The rows below come in pairs that one turn or mirror swaps. Which row does each named row swap with?
The rows were stretched afterwards, more along some directions than others.
pif: [-21,25,9,-16,-3,25,-2,-8,33,-5,15,-22,11,24,-4,-11,-8,20,29,-56,12]
petez: [5,30,-20,-47,-5,3,25,3,-6,-29,-7,-31,-10,-17,-20,-22,-2,10,6,-31,-8]
Lugim: [-39,28,-9,0,5,14,-2,-8,1,-32,-5,-60,30,9,3,-28,-44,35,4,-32,-20]
rivis: [-20,3,9,-45,-12,-7,7,-8,5,-22,-11,-13,-1,-1,2,-16,5,13,24,-27,5]
mizu: [-5,14,36,17,1,-1,-25,-17,43,-12,38,-10,2,-5,1,-7,5,-3,33,3,-8]
leva: [9,-20,0,-4,4,12,-1,18,-7,-17,-12,11,-5,-6,8,8,-5,1,16,-20,9]
fav: [22,39,9,-15,23,-15,-20,-14,22,-21,28,-9,37,3,12,-6,4,-22,32,5,35]
kede: [-25,55,-32,-15,1,15,13,1,29,-23,10,-37,-8,-1,-4,-3,-5,15,6,-40,3]
fupo: [-29,16,1,-28,13,17,23,-8,-11,-27,20,-38,46,15,-10,-30,-38,22,-16,-28,-34]
nogo: [-5,20,1,10,-1,28,-2,12,-25,-43,7,-32,11,-1,-11,-1,-30,32,0,-20,-32]
Gug: [-3,9,17,31,-11,26,-32,29,48,-30,-4,3,-33,8,1,36,-7,5,29,-15,18]
kob: [-51,12,12,8,-21,-14,3,-6,37,-24,-4,-30,-20,3,24,-8,-10,-6,22,-6,13]
teke: [-16,27,-2,-7,16,-6,-4,-13,19,-13,-18,-18,18,1,-17,-7,-20,-3,-3,-8,-10]
Fodis: [5,31,17,10,1,-3,-15,0,49,3,-6,-18,8,-4,16,-1,-3,-31,22,-1,37]
gup: [-11,5,-2,52,-7,9,-15,-2,44,17,-2,-2,-23,2,-11,0,-3,-19,7,10,3]
sovuv: [11,28,-2,9,12,-5,-3,5,35,3,29,6,-1,13,2,20,16,-35,16,-5,17]
voki: [9,22,-14,-17,-4,-17,-25,-14,-11,-28,-35,-13,13,22,15,-3,-23,1,37,-23,31]
Fuz: [-5,-17,12,8,-24,-17,-24,38,-44,-16,6,9,1,28,-3,10,-3,-30,15,-14,-2]
tedig: [-25,7,25,23,7,15,-13,26,40,-25,20,-9,-1,6,12,21,-4,-31,29,1,26]
Kenav: [-19,0,4,0,-32,49,16,14,7,-25,9,-8,-39,8,-26,6,-11,19,-3,-20,-23]
Fup: [2,4,9,31,-32,-17,-8,9,21,-8,-2,-31,-5,0,16,-6,19,-20,28,0,21]
lavi: [-20,-16,9,26,-17,-27,-22,23,14,-39,-5,-15,8,30,4,-10,9,-2,21,-28,-4]
pata: [1,-13,1,-23,-26,-4,18,14,10,-30,-12,-25,11,5,-8,-21,1,16,38,-25,11]
kadi: [-19,21,27,15,-15,-7,-30,-7,55,-26,10,-35,-20,0,42,1,-12,-5,51,1,64]
vot: [-5,21,21,27,-7,31,13,22,51,-12,9,-10,-36,-10,-14,22,4,-21,27,14,-1]
Mez: [-2,30,5,0,18,8,-32,3,5,-8,2,-25,-18,-5,-4,32,-10,-10,37,-18,12]
gatas: [-11,54,14,-21,4,34,17,-20,-11,3,3,5,-8,-7,-2,31,-9,-3,15,-10,-21]
vev: [2,24,22,5,36,-7,-33,-22,47,-26,25,-30,17,8,9,-12,-6,-4,22,-15,24]
kema: [18,4,7,23,-10,3,-7,23,31,5,4,28,-20,7,21,30,16,-35,19,2,37]
kaze: [-23,38,28,-2,-18,-14,0,-3,15,-17,15,-34,3,0,-12,-16,-10,0,35,-2,-14]
Zis: [-26,8,16,4,-33,-1,5,30,-33,-9,26,0,-2,5,-14,5,-4,-20,5,-9,-42]
bezi: [-5,-10,4,24,-16,-32,-6,8,0,-3,-3,6,0,12,-4,-6,-6,-1,28,20,1]
Rif: [1,37,17,12,13,30,-26,-7,37,-21,-2,-22,2,33,13,-2,-17,14,28,-12,23]
Guz: [-4,22,4,37,37,17,-30,3,41,-22,19,-22,10,27,-2,2,-47,-16,-4,14,3]
tovi: [2,13,-7,4,-37,-9,11,23,5,-28,7,-24,11,1,-19,-7,4,-13,9,-35,-13]
fom: [-7,-12,40,14,-17,0,-41,16,28,-11,9,-2,-9,28,4,20,-7,13,39,-21,8]
Gok: [2,4,14,24,-48,-18,-5,21,25,-12,0,-3,-10,-9,-3,4,-9,-16,46,2,3]
soso: [6,7,21,-13,-8,29,15,25,16,-3,1,15,5,13,5,17,-9,-9,18,-37,19]
nidim: [-7,26,7,-19,25,30,1,-1,23,-18,2,9,11,18,-14,18,-31,13,9,-33,1]
dabef: [-3,51,-7,-6,18,44,-42,-2,13,-24,11,-15,-2,20,2,24,-28,12,13,-26,5]
kisez: [21,17,-22,11,5,30,6,29,15,-14,3,9,-27,-10,-12,32,2,15,2,-13,0]
Dusul: [-15,51,17,8,-9,-5,-42,-5,25,-29,38,-41,15,-4,28,-1,-15,-15,42,-7,37]
gipa: [12,-6,-7,15,-2,1,-4,34,-1,-34,-19,-15,-10,14,-12,14,2,-16,13,1,4]
sas: [8,8,9,10,-23,1,7,43,-24,-42,0,-1,14,9,-26,7,0,-27,0,-19,-23]
luku: [-6,-13,35,-1,-21,-2,-29,30,11,-41,7,-30,22,9,-12,-10,-13,-13,40,-24,11]
fem: [6,28,22,-23,-33,-2,-3,15,21,-24,4,-26,10,2,9,-7,9,-11,31,-43,22]
doz: [-3,26,-7,-18,39,-4,-8,-25,-13,-25,7,-27,9,10,10,-20,-24,0,10,7,5]
baf: [3,25,5,14,-5,-33,-64,-1,28,-24,27,-29,20,19,24,-14,-19,-16,51,1,43]
tasen: [-3,32,5,-33,-5,39,34,-2,13,-41,20,-32,0,-19,-6,-4,-15,15,26,-18,-1]
lukig: [-3,3,4,-9,-12,22,22,-25,-7,-4,-9,-3,2,-2,0,-31,-17,20,7,8,-13]
Dat: [-11,18,-28,-38,-3,23,-1,-14,-29,-24,-7,-7,2,6,-3,-14,-33,15,0,-24,-10]
Nelu: [20,-2,-18,1,-8,11,-3,12,-5,8,6,14,-22,-2,-39,4,-6,4,0,-10,-25]
Gudab: [-30,13,-19,-17,-13,14,21,14,-28,-29,-12,-26,-16,-15,-2,15,-19,9,19,-42,-6]
Sezo: [-15,17,-15,4,-3,11,-26,-6,45,-33,0,-33,-13,29,15,-5,-5,19,21,-16,43]
mis: [-4,40,24,-8,15,25,-22,10,34,-32,6,-36,-1,-9,10,11,-6,-3,30,-34,15]
sakag: [-18,-14,8,29,-1,5,5,26,-1,-34,0,-9,7,12,-10,7,1,5,-14,-33,-24]
romu: [-23,-24,36,10,-38,-2,-4,40,-14,-14,-10,-4,-23,20,4,21,8,-3,19,-23,2]
Turom: [-7,14,11,7,42,30,-13,-19,12,10,18,0,-8,13,-6,0,-44,0,8,13,-14]
mubab: [-14,25,23,-18,-13,-30,3,7,16,9,7,-3,3,13,6,8,18,-27,43,-7,4]
Bifa: [2,11,21,7,-19,22,11,15,22,-12,20,-7,-19,14,16,12,6,-14,36,-24,24]

mis is swapped with leva
fav is swapped with sas
pif is swapped with gup
Fodis is swapped with soso
Rif is swapped with lukig
voki is swapped with gatas
lavi is swapped with mizu

The rows below come in pairs that one turn or mirror swaps. Which row does each named row swap with?
The rows were stretched afterwards, more along some directions than others.
tilam: [3,-2,18,1,34,-11,31,13,3,36,28,27,-20,6,17,-4,-7]
nat: [26,29,-8,38,55,-12,32,-1,-15,12,28,42,-17,-35,7,-1,-1]
defu: [23,-22,15,33,-5,20,28,3,1,53,26,15,-14,-40,-4,13,31]
suse: [39,-24,24,-11,27,5,-8,-12,-15,56,15,18,26,-8,26,44,34]
soli: [-7,18,-20,20,13,58,3,22,-19,-2,8,-15,-1,-14,-12,49,7]
fulem: [3,-28,-18,26,-16,33,10,-13,-8,-13,4,-30,1,-7,4,-9,22]
mon: [-6,6,-25,45,-14,18,20,-15,-3,-13,13,-6,-16,0,6,-17,22]
Gona: [35,18,23,27,16,16,3,6,-8,60,24,-4,-7,-28,4,-11,22]
vov: [33,-12,3,10,33,18,14,-1,0,-17,4,13,19,-23,-12,43,-7]
misum: [20,-15,5,-6,21,8,-18,-3,-2,43,19,21,10,-1,24,60,20]
bab: [11,13,1,37,2,2,-2,-4,-17,-13,-5,21,1,-20,19,-6,-19]
zulap: [16,11,0,17,-10,18,-14,11,-27,4,29,-50,12,33,17,30,41]
kavif: [-7,-21,1,-7,30,19,31,12,5,-23,6,-1,7,-7,-4,27,-9]
Napir: [4,-12,-3,12,38,22,32,3,3,-15,25,8,9,-15,-5,52,20]
Vulod: [-13,-13,-12,3,17,-43,10,29,13,16,24,19,-17,-8,28,2,-14]
bage: [-1,-9,7,10,11,3,7,-14,7,-5,-4,21,3,-42,24,-1,-13]
vog: [8,15,23,7,25,-18,-7,27,-2,26,38,-9,-5,20,31,13,-21]
vasem: [0,35,-15,21,18,-22,9,20,-29,-28,18,-9,10,17,41,26,9]
nuv: [2,-5,2,11,-4,-14,-15,3,-7,-10,3,6,4,-24,29,10,3]
popeb: [39,12,25,41,0,22,25,-21,-20,45,30,20,-7,-31,6,3,26]
fiz: [10,15,2,16,31,18,4,6,-3,38,9,-9,-10,-32,-19,-20,1]
kiso: [15,14,5,12,9,41,-3,28,-21,22,21,-40,14,22,2,49,36]
tedus: [35,23,1,29,47,8,20,-6,6,-2,39,6,-4,-42,21,4,-5]
refes: [18,-10,4,-20,29,-7,-20,-4,8,24,13,3,15,3,37,49,22]
keveg: [41,-28,-29,18,18,-1,6,1,-1,19,-8,29,-2,-52,-17,21,29]
Veni: [1,-7,5,1,22,-17,1,27,-6,42,27,17,-20,17,13,3,-1]
tega: [12,41,3,22,22,14,-8,-3,-23,20,13,-6,-9,-7,-20,-21,0]
zasob: [49,17,10,23,57,-12,24,-24,-11,21,28,29,15,-41,25,22,18]
zap: [10,-22,-20,-1,43,3,-2,-6,-17,27,5,35,9,-8,20,62,34]
tuv: [0,-17,-11,20,-13,29,-15,21,-25,20,17,-42,6,25,12,38,57]
buvin: [12,29,-26,20,27,-4,-18,4,-11,-28,21,-11,21,-2,40,61,14]
nodeb: [14,19,4,23,13,23,1,4,-15,26,4,2,-14,-30,-32,-28,1]
geku: [3,-29,-13,5,43,22,33,-1,-2,-12,13,12,-6,-24,-11,36,27]
ninuk: [-8,7,-4,28,4,-10,8,0,6,-13,15,17,-5,-34,26,7,3]
gaz: [-3,15,1,14,-10,52,-4,12,-6,-8,11,-32,19,-1,-13,44,-1]
Burom: [-5,-5,-31,43,-15,12,-4,11,-25,2,2,-8,-3,8,20,2,17]
Lebek: [46,-15,6,6,21,16,-31,-10,-14,53,9,17,-2,-3,-5,28,46]
Vuka: [-18,17,-16,7,3,37,2,28,-10,-4,1,-31,7,0,-11,40,3]
Fitu: [35,6,17,3,46,16,-5,-4,-21,38,16,29,12,-5,16,66,15]
gakov: [-3,-7,17,-1,-2,-17,12,32,-20,30,21,5,-3,24,27,2,3]
vik: [3,33,5,11,1,33,4,6,0,-7,22,-18,14,-5,-12,45,-12]
zabas: [8,-21,22,18,26,37,42,-4,-9,1,29,15,11,-9,1,45,1]
tuve: [9,19,-5,26,25,27,-11,12,-4,27,22,-20,-14,-33,-5,-15,-3]
Fen: [1,-2,-22,44,-19,29,24,-5,-9,-7,9,-4,-14,-7,-7,-24,14]
nemin: [27,-12,-30,15,6,2,13,-18,20,-10,0,11,-8,-43,-16,9,33]
Rizi: [-23,-8,-1,29,-11,5,13,-6,15,-20,21,1,-6,-33,44,12,-8]
gar: [12,38,-23,33,27,24,-2,-2,-31,-26,13,2,3,-11,33,32,17]
bon: [31,-13,-32,20,-10,15,-7,-18,2,-5,-12,5,2,-43,-12,3,38]
tusum: [10,-24,-21,29,-23,21,22,-16,-7,-8,-15,15,-14,-49,-6,-13,17]
tafo: [7,-5,22,23,-19,18,9,19,9,28,38,1,-11,17,12,26,-7]

Lebek is swapped with tafo
soli is swapped with tuve
Rizi is swapped with geku
Vuka is swapped with fiz
tedus is swapped with gar

